data =
[[ 1.21 -2.53  0.16 -0.19]
 [-0.69  0.87 -0.94  4.49]
 [-1.05  3.29 -0.92  2.04]
 [-0.35  0.87  0.30 -2.22]
 [ 0.19  1.05  1.14 -0.96]
 [ 1.11  2.02 -1.13 -1.41]
 [ 0.05 -0.32 -0.63  2.33]]
Report the bottom-left entry.
A: 0.05
Report the smallest entry in the first row.
A: -2.53
Report the entry directly below -0.19.
A: 4.49
Report the entry in the bottom-right corner.
A: 2.33
The 5th entry in reading order -> -0.69
Report the third smallest entry.
A: -1.41
The first entry, reading row by row -> 1.21
The last entry of the smallest entry's row is -0.19
Report the entry directly above -1.41.
A: -0.96
Report the bottom entry of the column that holds the smallest entry.
A: -0.32
The smallest entry in the last row -> -0.63
Report the entry just left of -0.94.
A: 0.87
The second largest entry: 3.29
The entry just left of -1.13 is 2.02
The third entry on the main diagonal -> -0.92
Report the entry directly below the largest entry.
A: 2.04
The entry directly below 3.29: 0.87
The entry directly above 0.19 -> -0.35

Read these off the array that follows.
1) What is the third entry on the main diagonal?
2) What is the entry just left of 17.10?
3) What is the entry in the bottom-right corner?
4) What is the entry directly below 145.89?
5) What is the bottom-left entry?
6) What is the entry directly above 234.62?
7) What is the 4th entry in reading order?
8) What is the 3rd entry from the end, reading row by row?
[[ 262.53  239.41 -183.84  -52.79   73.75 -100.65 -183.84   20.07]
 [ 248.08  203.19 -179.48  -23.75  172.51  -84.82 -179.48   90.85]
 [ 263.11  239.41 -184.23  -61.77   68.47 -105.32 -184.23   17.10]
 [ 261.76  234.62 -183.70  -40.93   92.70  -95.16 -183.70   33.50]
 [ 252.27  208.24 -181.17  -28.05  161.40  -88.40 -181.17   83.64]
 [ 263.11  237.14 -184.47  -45.02   81.02  -98.83 -184.47   25.41]
 [ 255.69  218.10 -181.82  -32.23  145.89  -91.12 -181.82   69.70]
 [ 243.35  197.77 -177.58  -12.28  179.44  -78.34 -177.58   94.55]
 [ 260.10  228.38 -183.53  -35.56  115.30  -92.37 -183.53   48.28]
 [ 244.76  200.25 -177.58  -12.28  179.44  -78.34 -177.58   94.55]]
1) -184.23
2) -184.23
3) 94.55
4) 179.44
5) 244.76
6) 239.41
7) -52.79
8) -78.34

arr = [1709 6451 4396 8813 2575]
The entry just left of 6451 -> 1709
What is the median of all entries? 4396

67,46,90,50,33,18
The entry just left of 18: 33
Report the third entry from the right.
Answer: 50
The last entry: 18

-0.01,0.08,-0.19,0.27,-0.07,0.11,-0.04,-0.09,-0.12,-0.20,-0.13,-0.14,-0.13
-0.07,-0.14,-0.13,-0.08,-0.13,-0.26,-0.04,-0.09,0.02,-0.10,-0.06,-0.05,0.00
0.20,0.26,-0.04,-0.04,-0.11,0.01,-0.06,-0.10,-0.12,0.02,-0.16,0.01,0.05
-0.01,0.01,-0.06,-0.15,-0.06,0.00,-0.07,-0.07,0.15,-0.03,-0.15,-0.08,0.00
-0.13,-0.11,0.00,-0.08,-0.03,0.00,-0.05,-0.11,-0.01,-0.04,0.10,-0.06,-0.06
0.01,0.01,-0.10,0.00,-0.09,0.02,-0.04,-0.05,-0.20,-0.13,-0.09,-0.02,0.12
-0.11,-0.15,-0.01,-0.16,0.00,-0.01,-0.08,-0.09,0.01,-0.04,-0.03,-0.07,0.03
0.06,0.04,-0.07,-0.12,-0.12,0.06,-0.06,-0.10,0.04,0.00,-0.19,-0.08,-0.05
0.22,0.21,-0.04,-0.08,-0.10,0.03,-0.06,-0.11,-0.07,0.02,-0.12,-0.04,0.06
Find the first entry in the row that holds the smallest entry.
A: -0.07
Find the entry in the bottom-right corner.
A: 0.06
The centre entry -> -0.05
The entry just left of the largest entry -> -0.19
Find the entry in the top-right corner.
A: -0.13
Find the entry just right of the centre entry.
A: -0.11
Find the 2nd entry on the main diagonal.
A: -0.14
The bottom entry of the column that holds the largest entry -> -0.08
Find the entry in the bottom-left corner.
A: 0.22
The second-last entry, reading row by row: -0.04
The third entry from the end, reading row by row is -0.12
The entry directly above 0.10: -0.15
Find the entry directly above the centre entry.
A: -0.07
Find the 1st entry, reading row by row.
A: -0.01
The entry directly below the largest entry is -0.08
The 4th entry in reading order -> 0.27
The minimum -> -0.26
Find the entry just right of the smallest entry.
A: -0.04
Find the last entry in the row that holds the smallest entry.
A: 0.00
Find the entry just right of the largest entry.
A: -0.07
Find the 2nd largest entry.
A: 0.26
Find the entry just left of the centre entry.
A: 0.00
Find the entry just left of the smallest entry.
A: -0.13
The 5th-last entry, reading row by row: -0.07
The bottom entry of the column that holds the smallest entry is 0.03
Find the third entry on the main diagonal.
A: -0.04

W =
[  -3.22 -100.06  -56.70  158.47  -23.38   55.18    7.36   91.06  204.15
   64.81 -129.69    5.79    8.14]
Which number is the 2nd entry from the left?
A: -100.06
Which number is the third entry from the right?
A: -129.69
Which number is the fourth entry?
A: 158.47
Which number is the third largest entry?
A: 91.06
The entry just right of 55.18: 7.36
The first entry from the left -> -3.22
Which number is the second entry from the end?
A: 5.79
Which number is the fifth entry from the end?
A: 204.15
Which number is the entry just left of 7.36?
A: 55.18

[[-0.02  0.19 -1.12  0.34 -0.69]
 [-2.25  1.49  1.41 -0.53 -0.36]
 [-4.29 -1.13 -0.72 -0.36  0.92]
 [ 4.40  2.83  1.18  0.90  0.65]
 [-5.64 -1.57  1.87  2.66  0.66]
 [-1.57  0.59  0.17  0.04 -1.38]]
Rows and columns are numbered from 1.
What is the entry at row 2, column 1?
A: -2.25
What is the bottom-right entry?
A: -1.38
The entry directly below -4.29 -> 4.40
The entry directly below the largest entry -> -5.64
The entry at row 1, column 1 -> -0.02
The entry just left of 0.66: 2.66
The entry at row 1, column 3 -> -1.12
What is the entry in the top-right corner?
A: -0.69
What is the entry at row 3, column 1?
A: -4.29
The entry just left of 0.92 is -0.36
The bottom-left entry: -1.57
What is the entry at row 3, column 3?
A: -0.72
The entry in row 2 and column 2: 1.49
What is the entry directly above 0.17?
A: 1.87
What is the entry just right of the largest entry?
A: 2.83
The entry in row 2 and column 3: 1.41
The entry just right of -0.53 is -0.36
